128 stands for zero in the data rows.
Each row of this table is followed by its label. One hidden rule gives the labels. It looks at one to three of the table's principal directions, none of them among the few with the most spread.
[140 117 162 168 117 121 125 127 109 132 132 142 146 124 114 128 119 118 115 131 103  95 122 152 130 132 125 133 126 153 118 127] z189
[185 123 152 156 132 155 116 128 130 111 137  94 105 122 139 119 156 107 125  78 136 172 121  95 137 142 157 185 119  60  65 161] z436
[120  98 125 140 127 137 123 112 133 174 115 120 147 127 151 155 174 104 142  74 124 144 153 120 146 104 117 143 113 108 118 121] z436
[ 61 133  35  98 121  92 146 128 117 137  98 174 153 113 146 187 100 120  97 164 170  63 166 179 135  78  47  70 134 165 162  81] z436
[149 127 147  84 142 142 142 146 183 192 141 136 111 207 106  65  76 160 159 130 128 194 138  28  91 106 191 123 143 100 196  81] z189
[101 137 165  96 124 136 133 128 154 131 128 138 131 159  94 111 144 148 163 133  85 120 106 102 146 143 173 123 121 161 187 120] z436
[141 140 158 131 133 134 121 165 140 141 132 112 130 175 117  93  83 140 167 128  98 131 135 116 119 138 160 121 134 165 165  80] z436
[ 59 189  24  57 155  98 150 128 118  86 118 171  82 133 131 130  43 179 130 203 166  85 128 165 126 128 104  58 129 179 200 107] z189
[142 140 196 130 134 148 123 121 138 158 167 146 120 159  78  90 131 154 141 114  71 121  94  83 122 159 173 162 117 149 167 144] z818
[186 143 222 146 120 175 101 157 145 105 174  66 125 140 109 100 170 122 131  92  94 154  92  75 120 173 162 204 130 106  80 169] z436
[118 159 101 154 115 147 131 166 132 199 143 152 161 166 121 181 138  98 101  88 121  66 161  76 127  83  58 161 121 163 130  76] z436
[ 91 159 134 130 111 123 117 143 107 102 149 144 151 106 110 160 128 126  87 160 104  32 114 173 131 150  58 123 121 204 132 131] z818
[204  62 177 155 139 156 118 119 154 178 126  89 124 157 154  83 141 107 154  57 131 249 148  56 110 104 200 166 128  11  78 129] z189
[149  90 149 147 110 125 131 130 145 161 117 129 148 125 131 104 141 106 101 147 128 166 143  99  96 125 119 113 133 106 104 114] z436
[121 145 137 177 117 121 107 108  63  55 150 104 137  47 144 187 169 114  90 129 133  51  97 233 156 158  63 159 123 166  49 209] z436
[154 111 119  73 132 122 144 143 175 127 108 133 115 159 114  82  89 141 136 152 161 197 136  77 102 112 186 105 155  63 167  92] z189
[158  82 132  78 166 143 131  89 157 104 109  99  76 150 155  73 116 155 195  87 152 255 120  85 140 117 255 127 124   0 129 155] z436
[ 75 145 108  85 117 126 130 156 141 155 143 147 173 148 110 167 119 140 117 146 127  66 139 125 113  92  74 109 147 181 183  88] z189
[113 164 168 170 117  97 113 105  79  91 150 135 114  61 107 114 129 143  99 191  92  45  91 244 132 226  72 118 113 253 133 178] z189
[174 114 197 150 133 130 117 107 126 129 135 136 113 116  85  78 149 136 144 108  76 151  95 130 130 192 193 159 116 120 146 156] z818
[197 128 151 208 132 129 129 117 108 125 119 118  84 118 137  83 125 107 128 117 120 172 124 121 131 170 163 153 109 108  68 151] z818
[111 189 133 163 159 135 111  83  69  80 163 127  57  98 140 133 119 155 142 107  99  64  88 202 183 199 119 165  74 192 112 206] z818
[ 63 172  23  54 144 100 161 124 134 105 104 174 101 135 123 148  84 166 137 183 175 104 132 137 134 101 117  69 141 151 201 106] z818
[ 80 181 118  99 131 122 137 125 125 115 146 150 111 139 107 141 107 158 131 159 122  61 109 149 149 140 107 121 123 204 182 133] z436
[151 173 188 125 132 144 117 122 131  77 168  85  76 109 111  74 145 160 130 165 111 149  74 126 118 216 152 156 124 158 112 201] z818
[191  83 129 145 126 120 133 123 137 121 108  93 121 108 156 100 128 111 121 131 182 224 142 117  99 113 159 129 157  38  70 142] z189
[ 84 166 136  80 121 105 135 140 139 126 131 176 140 136  62 117 106 163 133 179  88  55 105 156 128 166 126  98 135 223 240  97] z818
[174 124 171 142 121 129 139 128 147 136 131 140 111 143  94  74 122 133 121 149 117 167 109  81 109 150 180 140 136 106 131 136] z818
[ 57 194 101  79 144 122 127 110 110  67 145 139  90 107 115 141 128 175 145 166 111  62  87 180 159 178 113 110 108 209 177 170] z436
[ 79 128 161  74 106 125 125 145 146  97 134 109 178 122 101 153 164 147 145 159 113  92 104 152 131 123 125 110 159 175 174 131] z436
[175  92 214 105 117 158 106 148 163 106 155  94 150 132  96  77 160 131 115 130  95 191  96  63  82 158 180 152 146  61 104 150] z818
[102 116  81  93 148 129 124 123 125 134 114 145 140 134 136 167 125 131 153  77 134 117 145 139 150  91 135 126 122  96 161 103] z436
[ 85  92 154  96 115 112 126 131 133 113 117 122 178 127 123 135 127 143 151 162 111 114 123 168 123 106 137  78 151 157 162 113] z818
[ 83 166  89  97 131 120 139 127 127 105 129 154 108 132 126 138 100 144 113 168 136  82 123 137 138 131  99 101 117 168 154 124] z818
[ 67 156  43  52 162 107 144  82 117  70 114 137  73 102 157 153 102 172 154 147 189 126 118 187 166 118 134  95 124 116 167 168] z818
[167 125 162 162 125 144 114 142 110 151 163 150 157 132  90 141 133 119  96  90  98  95 115 102 108 120 124 179 135 109 112 134] z818
[ 83 162  99 155 115  94 130 128  88 139 135 170 145  97 120 165 103 126  83 175 122  15 136 212 131 143  29 101 120 242 151 113] z436
[ 55 149  93 115 150  84 138  73  92 120 106 183  92  99 119 116 103 170 161 171  94  73 113 227 163 181 127  65  92 230 213 138] z436
[ 95 106 171 126 118 120 112 108 122 125 127 118 155  99 124 136 170 129 142 127  88 100 117 184 146 159 116 117 116 176 148 144] z818
[ 96 161 119  86 155 121 147 100 131 111 126 157  81 153  98  98 106 184 187 145 107 134  93 121 153 148 205 109 119 155 207 146] z818
[ 22 183   0  70 122  79 155 140  84  59 117 199 149  87 125 216  68 151  62 234 188   0 129 213 122  79  11  44 153 201 161 113] z189
[112 181  94 132 113 108 138 164 115 131 133 159 148 125  94 165 106 129 100 160 138  40 132 157 124 124  68 126 150 208 168  94] z818
[ 99 180  79 152 106 139 130 181 109 139 150 132 170 141 137 217 127  99  81 124 153  26 153 123 130  70  18 150 142 185  96  97] z436
[119  81 131  75 136 121 136 118 158 100  92 134 126 141 123  81 118 146 163 151 116 201 121 104 119 126 211  75 132  68 158 113] z818
[212  98 211 215 115 143 109 139 116 162 149 127 141 131 105  82 130  96  94 105  78 147 123  97  96 163 144 172 118 107  70 130] z436
[195 112 174  67 127 126 133 165 179  79 127  95 118 148  87  41  88 162 146 182 151 231 100  77  70 150 232 115 189  53 159 121] z818
[155  75 103 178 116 115 123 121  94  87  96  98 155  73 179 169 151  81 103 115 172 154 149 181 132  93 104 122 141  61  24 149] z818
[116 135 121 119 143 141 128 112 139 171 141 141 104 154 139 117 116 135 132 105 121 133 140  97 132 126 122 136 101 128 145 121] z189
[ 94 195  71 125 113 118 133 176 110  85 131 136 138 119 122 172 108 124  94 179 145  43 130 153 125 128  51 110 140 204 127 105] z436
[239 108 211 182 143 156 112 123 137 100 137  58  66 131 139  24 136 127 162 107 111 255 100  75 106 199 238 173 121  45  50 181] z818
[165 123 148 155 138 157 121 123 142 158 139  95  95 154 162 103 130 113 138  84 134 184 144  76 131 129 145 163 105  85  82 135] z189
[148 140 136  90 155 130 132 125 146 148 150 154  92 165  96  68  68 173 144 138 118 161 115  85  99 145 184 125 132 108 190 117] z189
[192 103 212 200 136 115  99  68  87  98 136 124  82  44 109  54 169 126 110 129  66 158  81 200 127 255 161 156  86 132  83 215] z436
[113  82 121  69 132 115 123 115 132  75 115 132 149  99 123 123 126 145 123 153 138 157 113 151 109 119 157  91 148  65 135 143] z189
[ 31 138  69  86 131 119 143 114 139 189 113 166 146 161 150 185 119 134 147 117 134  63 167 142 165  69  71  89 106 193 201  76] z818
[139 142 156 153 136 147 115 143 124 167 152 111 133 164 132 134 114 129 156  79 107 110 138 118 138 117 130 163 121 155 138 110] z818
[ 97 141 102 100 129 113 129 132 121  97 125 149 128 114 119 126 105 143 110 174 124  99 120 153 115 144 107  91 128 155 150 122] z189
[163  94 182 116 107 143 117 174 165 106 128  71 160 143 132  82 133 119 126 166 125 200 127  80  74 132 154 110 162  91  91 112] z189
[ 65 133  64 127 116 130 135 123 110 157 130 165 168 124 148 224 146 102  83 105 150  41 156 136 151  55  31 129 117 145 113 113] z436
[147  89 107 186 146 123 117  95  94 179 109 124 129 119 179 167 129  95 153  33 141 132 173 178 170  91 119 155 103  96  97 117] z189
[179 112 118 137 149 145 126 134 138 149 128 120 104 156 141  95 102 125 140  90 139 201 144  68 107 113 175 146 126  47 104 115] z189
[185 115 180 176 122 139 103 148 116 127 144  92 140 121 134 115 122 105 119  98 116 132 132 146 119 149 125 166 131 119  83 128] z189
[ 88 216 108  92 122 137 123 186 134  99 160 136 127 150  95 141  96 150 107 176 109  36 113 121 117 159  69 122 130 228 174  98] z818
[124 118  94  93 131 115 160 115 157  88  80 125  90 142 144  93 115 140 161 173 168 207 126  99 138 113 199  78 138  78 132 127] z818
[149  68  85 105 151 129 139 107 151 163  94 138 115 160 168 115  92 118 148  81 172 218 171  83 127  60 180 112 126   6 122  93] z189
[164  67 198 171  99 129 101 133 110 108 129 109 196  81 115 150 183  89  98 102  96 114 117 169 121 135 119 155 141  99  70 146] z436
[143 134 110 152 129 136 132 166 134 186 123 136 151 177 126 143 105 114 147  90 123 122 163  88 121  83 125 138 138 136 145  64] z818
[ 49 178  80 100 112 115 138 158 126 125 124 145 156 131 122 178 129 135 121 175 126  38 136 156 136 117  51  88 134 235 175  93] z436
[131  85 106 205 110 122 118  89  82 149 110 138 163  61 166 212 205  61  78  63 142  87 154 185 164 100  49 165 102 100  36 159] z436
[139  88 112  98 118 125 141 165 167 165 105 131 172 171 129 128  99 115 133 128 156 169 166  76  97  56 144 101 165  74 149  56] z189
[ 23 158  28  77 121 109 146 171 126 198 129 193 204 172 119 228  83 137 114 141 145   1 178 136 120  19  19  78 153 218 223  28] z189
[168  95 133  93 146 124 124 116 150  75 103  82  89 111 151  66 118 144 162 142 159 245 120 127 111 158 207 107 142  42 112 151] z189
[ 71  29 148  29 130 119 135  99 189 150  82 123 169 158 143  97 139 151 193 138 117 218 145 107 123  80 207  46 139  67 203  88] z189
Here are more rows. What is the label of each one?
[147 149 147 125 103 152 126 207 164 166 151 125 177 185  98 136 109 109  98 131 120 100 149  45  88  92  95 146 156 142 136  58] z818
[172  37 153 212 127 122 113  56  78 138 115 126 142  62 174 159 176  79  99  56 139 155 139 187 155 105 125 164 104  35  18 191] z189
[159 119  76 193 120 122 125 135 100 106 108  82 113  86 208 145 124  80  86 142 194 164 168 156 113 114  59 118 127  94   3 140] z189
[139 162 130  83 141 137 129 145 155  82 127  92  86 140 120  81 122 159 168 153 134 183 105 103 122 172 185 122 138 122 155 138] z436
[ 71  64  71 126 122 125 137 101 139 235  96 172 184 144 170 196 158  85 112  70 139 115 198 107 142  33  61 104 104 100 134  69] z189
[131  82 111 113 142 114 132 103 125 137 100 146 136 119 127 123 132 133 156 104 128 169 134 140 130 110 176 110 132  76 151 122] z818
[120  72 110 136 125 122 126 115 128 175 107 141 165 131 160 161 126  99 122  84 144 132 172 141 137  68 106 119 123  87 119  92] z189
[225  75 205 219 112 128 117 131 123 168 126 112 141 120 122  74 135  90 109 109 105 187 137 113  95 153 158 159 133  88  67 127] z436
[100 127 128  65 144 118 130 112 144  97 119 132 108 131 117  97 108 167 163 153 120 148 109 145 134 152 176  93 128 130 189 131] z818
[118 129 107 140 151 112 131  74  93  87 116 114  79  91 165 129 125 146 159 124 152 144 114 200 168 146 152 121 111 124 107 188] z818
[135 177 163 182 123 148 114 135 100 134 168 125 123 127 113 154 149 118 110  98  93  52 109 138 153 158  87 187 104 193 102 156] z436
[ 85 211  92 105 148 126 144 122 125 159 150 152  84 159 110 141 104 170 162 130 130  71 120 131 156 140 112 140 117 221 211 126] z436
[132  46 129  79  99 111 149 148 191 157  74 126 187 149 128 110 139 107 133 160 159 213 164  77  91  65 164  68 174  54 152  61] z818
[156 110 207 162 126 139 100  95  99  53 144  71 116  63 132 111 199 129 142 118  94 152  73 185 146 203 165 162 117 118  59 229] z436
[ 81 183  55 134 138 129 138 128 111 174 135 169 114 148 141 187 108 123 115 102 142  43 157 133 161  98  53 139 100 190 157  98] z818
[158 112 197 176 120 126 109  92 106 134 147 135 123  80 105 108 170 116  98 114  84 109 101 167 134 198 120 166 102 146 105 179] z189
[ 82  81 116 111 120 146 112 144 133 193 132 153 217 163 142 220 137  92 118  38 112  56 178 122 151  26  71 144 120 108 145  60] z818
[112  68  69  47 142 113 157  94 173 130  84 142 109 134 157  94 113 146 137 162 190 248 147  76  99  78 182  61 145  10 145 120] z189
[ 45 160  76  70  79  97 155 193 154 110 108 158 199 135 101 177 115 126  81 247 154  38 142 136  96  84  34  45 178 227 182  57] z818
[157 113 169 145 140 134 103  97 111  80 136  76  91  78 157  89 154 131 136 122 121 178 105 174 131 199 148 144 109 104  74 195] z189
[146  67 115 111 150 129 132 104 139 167 105 163 136 149 120 110 121 131 154  78 116 193 142  85 119  91 200 120 124  33 153 106] z189
[110 171  71 105 148 134 133 152 119 133 145 154 119 160 123 155  75 146 128 115 143  85 137 111 127  93 110 134 131 137 158  99] z818
[159  96 169 202 120 129 116  92  90 126 130 123 134  87 140 144 171  96 113  87 108 117 119 170 155 143 124 167 106 114  60 176] z818
[102 186  87 146 112 127 135 172 122 135 138 108 132 137 153 158 112 118 104 171 157  80 150 129 113 116  38 114 138 208 108 102] z189
[ 88 108 110  70 110 125 129 179 160 163 127 159 205 166 104 160  96 125 103 143 126  83 159 100  93  62  86  92 159 136 188  41] z189
[105 142 107 104 140 119 132 104 123 118 121 151 110 115 117 140 135 142 140 117 126 106 118 154 157 142 136 129 115 138 168 139] z436
[ 86 210  75 118 107 119 131 190 110  75 143 121 145 115 121 180 106 129  88 197 153  26 125 164 118 131  28 110 152 228 127 109] z436
[148 108 154 191 100 139 118 149 122 179 132 132 179 133 132 169 157  72  88  86 113  84 158 118 132  97  70 163 121 137  82  96] z818
[ 97 149  78  87 100 121 150 197 167 168 116 160 187 177 101 169 100 115 101 162 155  78 166  75  99  55  74  98 169 159 183  31] z818
[ 87 124 106  51 139 120 146 117 173 119  97 117 101 152 138  91 121 161 182 165 145 192 129 107 133 129 181  72 133 121 191 113] z436
[193 115 214 164 135 150 105 133 141 150 151  92 106 147 120  51 123 131 149 107  83 189 116  95 104 187 180 160 116 116 112 136] z189
[ 86  99 115 169 125 125 119  77  95 154 119 140 135  86 174 169 177  96 103 101 114  95 146 176 159 128  60 122  79 146  79 156] z189
[108 165 113  99 142 133 135 106 129  78 131 119  77 116 129 114 143 156 146 150 134 143  94 125 148 164 156 126 115 132 131 179] z436
[123 119  90 189 112  95 131 108  84 107 105 143 123  63 162 140 127  95  67 180 147  99 144 201 121 151  48  91 111 158  59 144] z436
[177  93 160 165 107 145 130 149 139 167 129 157 173 152  94 139 148  90  96  85 106 130 136  58 114  88 146 168 137  68 101 100] z818
[ 59 119 122 115  90 129 125 143 134 136 127 113 200 113 153 217 181  93  95 131 144  48 151 161 149  73  25 119 136 177 110 112] z436
